Small tables with named rows and columns. After each table, cells are looked up by row and column.

fepepeg
|  | buliz | vode | nefinun | nal | bopo |
|---|---|---|---|---|---|
| zeva | 0.4 | 0.5 | 0.6 | 0.9 | 0.5 |
| femid | 0.9 | 0.5 | 0.6 | 0.4 | 0.5 |
| kazir | 0.7 | 0.5 | 0.5 | 0.7 | 0.5 |
| puleku | 0.8 | 0.6 | 0.5 | 0.5 | 0.6 |
| zuku | 0.5 | 0.5 | 0.8 | 0.5 | 0.5 |
| kon | 0.7 | 0.7 | 0.2 | 0.6 | 0.7 |
| tob | 0.7 | 0.2 | 0.5 | 0.8 | 0.2 |

kazir, buliz -> 0.7
kazir, bopo -> 0.5
kon, buliz -> 0.7
zeva, nefinun -> 0.6
femid, nal -> 0.4
zeva, buliz -> 0.4
puleku, nal -> 0.5

nesira =
|  | dez | rem | kop | tinu |
|---|---|---|---|---|
| rok | 159 | 125 | 70 | 72 |
| fid | 77 | 88 | 218 | 185 |
| gukov | 192 | 153 | 56 | 176 |
| pari | 153 | 108 | 40 | 66 |
| latade | 128 | 109 | 117 | 144 |
| nov | 105 | 125 | 211 | 128 |
| tela | 105 | 107 | 181 | 61 |
| tas | 118 | 147 | 254 | 155 |
| tupef | 107 | 128 | 160 | 155 |
| lirif | 107 | 108 | 128 | 75 |
| pudifid | 147 | 118 | 86 | 93 |
| tar | 53 | 49 | 203 | 116 |
| labe | 176 | 141 | 68 | 84 |

rok, dez => 159
nov, tinu => 128
lirif, rem => 108
nov, kop => 211
latade, dez => 128
tela, rem => 107
pudifid, kop => 86

mamin
|  | dori | mal |
|---|---|---|
| sim | 0 | 45 |
| pego | 31 | 57 |
| mer | -92 | -6 |
| zafelu | -94 | -54 |

dori of pego is 31
dori of mer is -92
mal of mer is -6
mal of sim is 45
mal of pego is 57
mal of zafelu is -54
dori of zafelu is -94
dori of sim is 0
Which row has the largest mal? pego

gab =
,birev,kosuzap,lunuf,sef,sikodaf,bef,vop
sar,94,183,249,236,67,239,209
pavi,110,165,184,205,97,194,179
luz,181,117,61,85,191,87,114
kir,148,122,128,84,162,88,130
bori,151,124,106,98,157,106,125
lem,156,129,79,128,159,126,129
vugeki,142,132,143,113,155,117,131
ruseta,150,177,165,166,156,161,166
dag,120,193,183,212,122,206,169

kosuzap of vugeki = 132
birev of dag = 120
lunuf of luz = 61
vop of lem = 129
vop of sar = 209
sef of pavi = 205
lunuf of kir = 128
sikodaf of pavi = 97
vop of ruseta = 166
vop of vugeki = 131
kosuzap of pavi = 165
kosuzap of ruseta = 177
sef of kir = 84
vop of luz = 114
bef of vugeki = 117

lidumu =
,lasired,zetepoz,vem,doduk,zofiru,petaze,kope,tib
palofis,72.58,70.25,55.46,44.89,58.25,47.90,88.91,64.66
fum,66.81,57.20,65.92,64.72,49.75,83.68,38.10,75.09
fula,36.85,90.67,75.82,48.20,35.20,42.65,63.74,28.07
zuf,67.92,53.81,64.31,78.27,78.34,74.51,57.49,72.98
lopipan,62.21,68.36,65.54,53.32,42.39,67.73,52.12,62.54
refipu,69.47,55.77,64.63,63.92,48.47,86.03,37.12,77.94
noti,67.24,57.32,65.63,64.96,49.82,83.70,38.05,74.62
fogeruk,76.68,53.53,58.02,67.97,75.64,71.38,67.05,79.66
golad,69.51,56.12,64.70,63.87,48.43,86.11,36.23,78.00
roru,42.47,86.53,75.05,43.69,19.88,56.06,47.30,37.34

What is the tib of lopipan in lidumu?
62.54
What is the vem of palofis in lidumu?
55.46
What is the zetepoz of noti in lidumu?
57.32
What is the doduk of fogeruk in lidumu?
67.97
What is the tib of golad in lidumu?
78.00
What is the petaze of golad in lidumu?
86.11

Table kovipav
,fitirus,rala,lakevak,vas,bapos
punoz,109,81,637,461,488
kelil,269,287,222,214,194
dodubu,233,253,231,184,204
dore,276,294,152,196,164
par,936,751,129,393,100

What is the rala of kelil in kovipav? 287
What is the lakevak of kelil in kovipav? 222
What is the bapos of kelil in kovipav? 194
What is the lakevak of punoz in kovipav? 637
What is the vas of kelil in kovipav? 214
What is the bapos of par in kovipav? 100
What is the bapos of dore in kovipav? 164
What is the vas of par in kovipav? 393
What is the rala of punoz in kovipav? 81
What is the lakevak of dore in kovipav? 152
What is the vas of dodubu in kovipav? 184
What is the rala of dore in kovipav? 294
What is the rala of dodubu in kovipav? 253
What is the fitirus of kelil in kovipav? 269
What is the fitirus of par in kovipav? 936
Row with the largest rala: par

